grid =
[[130, 126, 123, 126, 122, 129, 130, 125],
 [119, 110, 139, 134, 116, 132, 110, 104],
 [119, 110, 139, 134, 117, 132, 110, 104],
 [118, 108, 136, 129, 115, 138, 109, 99],
 [119, 109, 138, 133, 116, 134, 110, 103],
 [126, 123, 131, 131, 124, 127, 123, 123],
 [126, 124, 132, 130, 126, 128, 123, 123],
 [131, 127, 121, 125, 122, 129, 132, 125],
 [127, 124, 129, 129, 123, 127, 125, 123],
 [131, 127, 121, 125, 122, 129, 131, 125],
 [132, 130, 121, 127, 126, 125, 133, 130],
 [129, 126, 124, 127, 122, 128, 129, 125]]
Which number is the smallest entry in the last column?
A: 99
Which number is the 3rd entry on the main diagonal?
A: 139
Which number is the fourth entry, reading row by row?
A: 126
The 1st entry, reading row by row is 130
Which number is the smallest entry in the last row?
A: 122
The second entry on the diagonal from the top-right corner: 110
Which number is the last entry, reading row by row?
A: 125
Which number is the entry directly below the smallest entry?
A: 103
Which number is the second entry, reading row by row?
A: 126
Which number is the third entry on the diagonal from the top-right corner?
A: 132
Which number is the smallest entry in the first column?
A: 118
The 3rd entry in reading order -> 123
Which number is the entry just left of the smallest entry?
A: 109
The entry in the bottom-left corner: 129
The 1st entry on the diagonal from the top-right corner: 125
The smallest entry in the first row is 122
